The rows below fall into families. The same turns and mirrors carry the whole set onto itself and the rows of a family onto each other. For each named row, which other rows are in its family? Write them in the order they are listed.
These 33 rows form 11 families of 3 rows each.
Ker: 2 16 15 8 47 -29 -7 11 -7 -4 3 -6 14 -37 -16 28 -5 -25 15 18 4 -3 -19 -2
tir: -3 13 12 -11 -14 -6 -7 -3 -8 -10 -5 9 -9 -17 -1 23 -16 -45 1 42 8 -7 -28
 19
Lesi: 21 38 9 6 -4 -19 -18 4 20 18 -3 17 -5 -9 -11 19 -16 -8 -9 18 13 7 -22 15
Senu: -2 15 30 -6 41 -13 4 0 -3 -4 14 7 13 -29 -19 15 -15 -31 12 24 -11 2 1 -2
gitim: -7 -2 11 -23 -11 -15 -7 -4 -6 -16 -8 7 -10 -17 -3 35 -14 -11 15 30 -6 1
 -17 22
gopom: 14 41 19 13 1 -18 -16 2 17 12 -4 14 5 -15 4 18 -15 -13 -12 8 14 4 -21 1
muf: 16 12 12 -8 36 -7 -6 21 -1 11 -1 2 22 -36 -15 25 5 -2 6 5 7 4 -23 -4
molu: 19 28 10 22 -5 -15 -12 -4 29 8 -17 10 13 -23 -6 26 -4 -11 1 9 -3 9 -15 3
kesa: 5 13 18 -7 1 -23 -13 6 17 14 -10 12 -6 -26 -5 22 -27 -1 -8 -2 13 19 -12
 6
Gige: 10 -3 5 -7 6 -7 -2 3 -10 -7 6 6 -6 -7 -32 25 -4 -31 -4 49 -11 -9 -24 18
vud: -2 9 9 5 -7 -16 -4 -8 2 -14 -10 12 -10 -19 -20 21 -26 -41 16 31 -13 -8
 -14 26
dipi: 16 14 26 28 11 -14 -12 -8 21 6 3 23 2 -16 -3 22 -23 -11 -5 5 -4 10 -12 6
Mukup: 15 24 9 7 -7 -15 -5 5 19 21 -6 12 -3 -14 -4 17 -22 -14 -8 6 4 23 -23 20
Zazut: -5 0 9 -9 -11 -5 -1 -2 2 -6 -13 1 4 -23 -17 25 -7 -55 6 35 -1 10 -19 21
Muzi: -1 15 14 -12 38 -11 -7 0 -16 -6 -3 -9 9 -32 -15 27 -11 -3 10 18 10 7 8 7
rul: -1 -8 7 5 3 -25 -9 2 -6 -13 -5 7 -8 -30 0 32 -9 -36 16 43 -3 -6 -34 18
Nas: -3 10 7 5 -5 -9 0 -18 -15 -6 -12 15 -4 -26 -21 37 0 -36 12 39 0 -12 -14
 23
befof: 14 16 3 8 0 -20 -22 -9 23 4 -1 21 19 -20 -6 25 -11 -3 -10 10 14 17 -19
 23
mamim: 7 -6 -2 -23 6 -6 0 14 -16 -2 -12 -2 5 -34 -16 23 1 -28 13 41 3 -3 -26 21
ked: 9 31 14 -1 44 2 -1 7 -6 1 6 -1 15 -34 -17 28 -7 -6 14 8 -1 2 -8 2
Lurip: 15 3 28 -6 34 1 5 3 4 -4 7 -9 18 -32 -21 31 -6 -21 7 20 -4 -5 -13 -16
zife: 4 20 8 10 -1 -13 -20 10 19 12 0 33 1 -11 -23 24 -2 -24 -15 9 -3 13 -30
 16
Kofal: 11 14 14 -23 37 -17 -5 0 7 -7 15 5 28 -37 -22 25 -8 -4 9 22 3 -6 -11 -3
zut: 13 28 23 -8 45 3 -12 8 -7 -2 16 5 9 -24 -23 32 -5 -9 5 19 12 -8 -15 -2
kige: 17 13 26 11 -8 -22 0 -11 18 20 1 28 -1 -16 -6 32 -6 -9 -10 13 -1 3 -25
 -2
luf: 12 11 16 19 8 -42 -12 9 19 15 -1 11 2 -21 4 20 -14 -20 -5 13 5 16 -31 4
lokeg: 1 20 27 -6 36 -16 8 -2 -8 15 5 5 12 -33 -35 27 -6 -32 0 12 10 -2 -7 -8
duva: 4 -7 -1 -22 -4 -14 -8 -5 0 -15 -2 4 5 -26 -27 27 -23 -34 3 35 11 -5 -25
 30
gagab: 14 24 9 4 40 -6 -11 11 4 8 4 16 9 -41 -31 17 1 -10 -3 31 -5 -8 -6 -6
tuze: 6 27 25 -9 39 -1 -4 4 -13 -10 10 -4 11 -30 -12 26 -10 -22 6 25 9 -17 -14
 -11
firi: 2 -2 8 -20 -2 4 5 0 -10 -9 0 7 -11 -29 -8 28 -16 -30 16 42 -9 -4 -25 22
telar: -1 11 10 -24 -2 -1 -10 2 -7 -5 4 17 -11 -23 -13 25 -10 -37 8 51 6 -3 -25
 24
maz: 20 9 -1 4 -13 -19 -11 13 11 15 -17 9 6 -14 -4 23 -2 -8 -3 12 6 13 -34 22

The rest of the family of kige: Nas, lokeg
The rest of the family of Lesi: zut, telar
The rest of the family of molu: Zazut, Lurip
The rest of the family of Muzi: gitim, kesa
The rest of the family of gagab: Gige, zife
The rest of the family of maz: muf, mamim

The rows below fall into families. The same turns and mirrors carry the whole set onto itself and the rows of a family onto each other. For each named row, which other rows are in its family? Write them in the order they are listed.
These 32 rows form 4 families of 8 rows each.
Fiki: -7 -2 2 -7 21 7 23 6
Laboz: 5 -4 3 -19 -21 -6 -4 0
Gamom: -11 -1 1 12 22 15 0 -1
donam: 3 7 -10 -11 -7 -12 8 20
Fumi: 1 -4 -3 14 23 4 6 -12
Vaso: -20 -6 21 -3 9 7 2 -1
gab: 5 5 -9 -4 -7 -17 -18 7
Pado: 1 -9 12 7 16 6 22 4
veb: -3 2 -4 -22 -19 -7 -3 -4
mun: -17 -2 10 2 16 14 14 6
gagoz: -4 -9 14 7 13 -4 -7 -20
Mitam: -10 -10 23 -6 7 -4 13 -10
Zoza: 6 1 -6 7 -11 -7 -21 -3
Tono: 10 6 -21 10 -3 3 2 10
pive: 6 -9 4 17 22 5 5 -4
Baga: 0 6 -15 -19 -12 0 14 5
nat: 12 -1 -11 -5 -11 -4 -18 -6
sagu: -14 -8 22 -16 8 -4 7 -4
Rik: 0 4 1 -14 -14 -18 -5 13
Pel: 1 3 -4 -7 -14 0 19 17
rok: 8 9 -20 0 -1 -11 -4 15
vofu: 4 4 -16 -9 -11 -5 -15 -10
gefem: -5 -5 6 2 17 5 26 -2
pini: 0 -1 -9 8 28 6 -1 -6
kaber: -2 -2 11 -10 -23 -10 -4 5
rege: 2 -13 19 11 13 -2 -7 -11
Nur: -15 -5 13 7 15 8 -12 -8
gati: 6 8 -27 -7 -4 2 1 -1
fita: 15 3 -24 -1 -4 4 2 5
Piveg: -7 -7 11 -2 16 -4 -17 -15
lelad: -4 -14 26 0 8 -2 10 -2
Tezuf: 8 0 -9 -16 -14 2 16 11

The rest of the family of fita: Laboz, Fumi, gagoz, Mitam, nat, gefem, Tezuf
The rest of the family of gati: Pado, veb, pive, Baga, vofu, rege, lelad
The rest of the family of Vaso: Gamom, donam, gab, mun, Rik, rok, Nur

The rows below fall into families. The same turns and mirrors carry the whole set onto itself and the rows of a family onto each other. For each named row, which other rows are in its family? Write them in the order they are listed.
These 36 rows form 9 families of 4 rows each.
kufu: 6 3 18 -1 0 -6 2 -2 18 -3 -3 -29 -3 -7 -6 -13
dorog: -10 13 -24 -3 -5 4 -14 4 -24 4 0 17 -16 -4 -1 3
reva: 4 3 7 1 12 13 -16 -12 3 12 5 7 -11 -27 -20 -7
fedes: -2 7 15 10 15 11 -2 -12 9 9 7 6 -10 -15 -28 -3
mabed: -5 13 -15 -5 -12 0 -13 5 -22 6 2 23 -16 -3 -9 10
Goga: -5 11 9 2 8 17 -10 -16 5 15 12 7 -13 -20 -21 -3
Vive: 5 1 -14 10 -21 -2 10 12 -12 -16 -5 -17 0 15 3 -1
Zunim: 8 5 -11 13 -25 -1 16 13 -12 -17 -3 -8 1 13 -8 -3
vaman: -8 21 -12 4 2 8 -12 12 -22 4 3 24 -18 -3 -6 0
pizar: -6 4 15 3 17 15 -5 -13 0 16 13 10 -10 -12 -13 -5
Zeso: 7 -5 -12 16 -21 -2 5 13 -12 -16 -12 -11 -8 18 -10 -6
Nup: 9 0 14 -1 -10 -12 7 -6 16 0 11 -22 0 -9 1 -13
ropu: -9 9 -17 5 -12 7 -16 12 -26 3 4 20 -16 0 -11 1
tig: 9 9 19 3 4 -5 2 8 14 -2 3 -32 -8 2 -6 -8
zeg: -6 4 13 -5 16 23 -5 -15 2 8 5 5 -15 -15 -18 -3
ralu: -4 25 -16 2 -15 9 -15 6 -25 3 5 17 -15 -7 -14 3
lafo: 6 8 16 3 0 -7 5 6 21 -5 -8 -21 -2 -5 -5 -21
zer: 0 16 8 5 6 21 0 -15 4 17 6 5 -15 -24 -18 -9
kefas: 7 -2 -18 11 -21 -10 8 6 -16 -11 -5 -22 -7 10 -7 5
Pufi: -5 13 -17 0 -15 7 -13 12 -21 0 0 21 -23 -7 -18 -5
vumeb: 12 12 13 -4 -3 -14 5 1 15 -14 -4 -28 -6 -5 -12 -6
res: 4 12 -20 7 -10 9 -16 9 -25 1 11 19 -10 -7 -12 5
gur: -10 3 1 6 9 13 -4 -18 9 17 -1 5 -11 -19 -24 -4
nopa: 6 13 19 -11 -3 -11 8 1 15 -3 3 -21 -1 -4 0 -9
siteg: -4 -8 -18 5 -19 1 6 11 -14 -22 0 -15 -2 7 2 -12
vufez: -8 23 -15 3 -12 3 -13 16 -23 9 12 11 -21 -2 -13 2
dag: 19 5 14 1 3 -1 3 -2 15 -6 3 -27 2 -10 0 -11
vogol: -14 4 0 6 8 11 -13 -13 8 11 12 1 -6 -26 -19 -13
gigob: -5 8 -17 9 -15 6 -12 9 -24 10 20 14 -20 -5 -5 -4
vuv: -2 4 11 4 9 16 -8 -17 8 15 -4 9 -16 -18 -19 -10
muv: 12 -6 -14 13 -15 -4 1 18 -14 -18 -7 -13 1 10 0 -6
fozin: 9 17 21 -1 -2 -2 6 2 14 -9 1 -25 3 -2 -3 -13
Reb: -1 -10 -13 10 -15 6 14 12 -12 -17 -8 -14 -8 18 -7 -5
Pasuv: 4 5 16 0 5 -8 -1 2 18 -11 8 -29 -3 0 -13 -10
vanez: 1 1 -20 16 -16 -5 6 11 -11 -13 -11 -17 2 14 -9 6
Divep: 7 1 -18 10 -16 0 13 7 -20 -14 -15 -10 -11 11 0 1

The rest of the family of fozin: Zeso, ralu, vuv
The rest of the family of reva: res, dag, muv
The rest of the family of nopa: gur, vufez, Reb
The rest of the family of vogol: Nup, siteg, gigob
The rest of the family of pizar: dorog, kefas, Pasuv

The rows below fall into families. The same turns and mirrors carry the whole set onto itself and the rows of a family onto each other. For each named row, which other rows are in its family? Write them in the order they are listed.
These 16 rows form 4 families of 4 rows each.
Nobe: -20 -2 -18 5 -8 16 -3 28
turo: -19 -3 -22 4 -5 14 -3 27
tiza: 1 -11 6 -7 3 -2 -15 -3
Pizop: -4 -21 18 17 8 5 7 -2
Nud: 0 -10 9 -6 -1 1 -17 -3
gerid: -9 -22 22 15 7 9 6 5
salu: -2 -8 5 -6 0 -5 -13 -7
zoz: -9 4 -18 5 6 13 28 10
demog: -3 -14 6 0 5 -8 -13 -4
Vozul: -10 0 -25 11 4 9 22 12
temeb: -8 6 -19 8 2 11 25 6
ketut: -7 -21 20 18 4 7 7 0
ravip: -12 5 -14 7 2 16 27 11
kar: -18 -5 -17 4 -4 21 -2 30
sinu: -15 2 -15 2 -8 24 2 27
bur: -7 -17 25 9 2 10 5 0

The rest of the family of ketut: Nobe, tiza, zoz
The rest of the family of salu: gerid, temeb, kar
The rest of the family of sinu: demog, Vozul, bur

